In the rows, zero is written as 100.
A single turn carries every row of the set below to another of its rows. Some are shown first; where does it send the rows asked next?
Gudoz: | 113 | 118 |  76 |  97 |  90 | 103 | 114 |  81 | 111 |  92 |  99 |  77 |  67 | 126 |
kiza: | 134 | 123 |  73 |  95 | 112 | 102 |  96 |  95 | 114 |  81 |  99 |  96 |  93 | 109 |
vid: | 124 | 129 |  85 |  96 |  68 | 101 |  87 | 100 | 109 |  87 |  88 |  77 |  66 | 105 |
mig: | 132 | 110 |  88 |  83 |  84 |  95 |  94 | 117 | 114 |  92 |  92 |  92 |  69 | 111 |
nirak: | 122 | 122 |  78 |  91 | 103 | 108 | 122 |  94 | 107 |  95 |  85 |  74 |  79 | 100 |
lav: | 128 | 112 |  78 |  93 |  83 | 123 | 102 |  93 |  83 |  67 | 120 |  81 |  73 | 107 |
keb: | 123 | 107 |  93 |  95 |  86 | 115 | 114 |  95 | 108 | 103 | 104 |  75 |  74 | 111 |
zeg: | 103 | 113 |  67 |  89 |  84 | 121 | 102 |  85 | 110 |  78 | 101 |  92 |  74 |  96 |
teb: | 126 | 121 |  68 | 107 |  88 | 117 | 100 | 106 | 103 |  67 | 108 |  82 |  80 |  84 |
Maz: | 132 | 115 |  81 |  85 | 107 | 105 |  84 |  85 | 109 |  95 | 111 |  81 |  78 |  95 |
vamiv: | 118 | 114 |  75 |  95 |  79 | 105 |  90 |  96 |  76 |  91 | 111 |  76 |  68 | 100 |
fafud: | 109 | 119 |  64 |  91 |  90 |  93 |  97 | 104 |  97 | 100 |  87 |  87 |  95 | 103 |
veme: | 118 | 114 |  75 |  91 |  86 | 105 | 105 | 119 |  84 |  77 | 106 | 104 |  64 | 114 |
Kotus: | 116 | 127 |  70 |  91 |  86 | 101 |  98 | 129 |  99 |  73 | 112 | 100 |  75 | 107 |
pelu: | 112 | 111 |  83 |  84 |  92 | 104 | 102 | 106 | 103 |  98 | 117 | 109 |  67 | 108 |
milom: | 134 | 113 |  70 | 104 | 109 |  99 | 105 | 120 |  98 |  90 | 110 |  83 |  89 | 101 |
fik: | 124 | 127 |  75 |  97 |  93 | 127 |  96 |  92 | 105 |  67 |  95 |  84 |  86 |  89 |
Bir: | 116 | 106 |  82 | 101 | 100 | 107 | 112 |  88 | 112 |  73 | 118 |  98 |  75 | 106 |
Videb: | 103 | 131 |  76 | 104 |  86 |  99 |  87 | 110 |  87 |  72 |  94 |  82 |  82 | 104 |
fetet: | 123 | 129 |  65 |  91 | 116 | 109 |  97 | 102 | 114 |  70 | 109 |  88 |  78 | 107 |
gek: | 101 | 109 |  73 |  90 | 104 | 103 | 103 | 107 | 106 |  72 |  90 |  91 |  84 | 113 |
Sud: | 121 | 116 |  75 | 108 | 100 | 119 | 102 | 105 |  87 |  75 | 125 |  83 |  67 | 115 |
Tusan: | 132 | 113 |  99 |  91 |  96 | 100 | 100 | 110 | 101 |  88 | 126 |  87 |  83 |  99 |
kobi: | 117 | 127 |  86 |  91 |  78 | 106 | 108 | 102 |  92 |  92 | 107 |  73 |  77 | 130 |
bozef: | 134 | 116 |  87 |  96 |  80 | 101 | 108 | 102 | 107 |  98 |  94 |  75 |  63 |  90 |
mufi: | 121 | 114 |  90 | 109 |  75 | 121 | 106 |  97 | 105 |  86 |  96 |  92 |  60 | 100 |
Tobiv: | 112 | 123 |  75 |  80 |  84 |  99 |  95 | 100 | 109 |  84 |  87 |  75 |  66 | 123 |
bera: | 131 | 126 |  72 |  88 |  85 | 100 |  94 |  81 | 112 |  73 | 102 |  73 |  69 | 111 |
dutak: | 130 | 127 |  75 |  96 |  98 |  91 | 112 | 118 |  91 |  94 | 101 |  97 |  89 | 106 |
vop: | 130 | 128 |  83 |  93 |  96 |  94 |  94 | 102 |  89 |  75 | 104 |  71 |  76 |  84 |

Bir turns into Tusan
vid turns into Tobiv
Where do these go?
mufi turns into mig
teb turns into Kotus
vamiv turns into fafud
dutak turns into fik

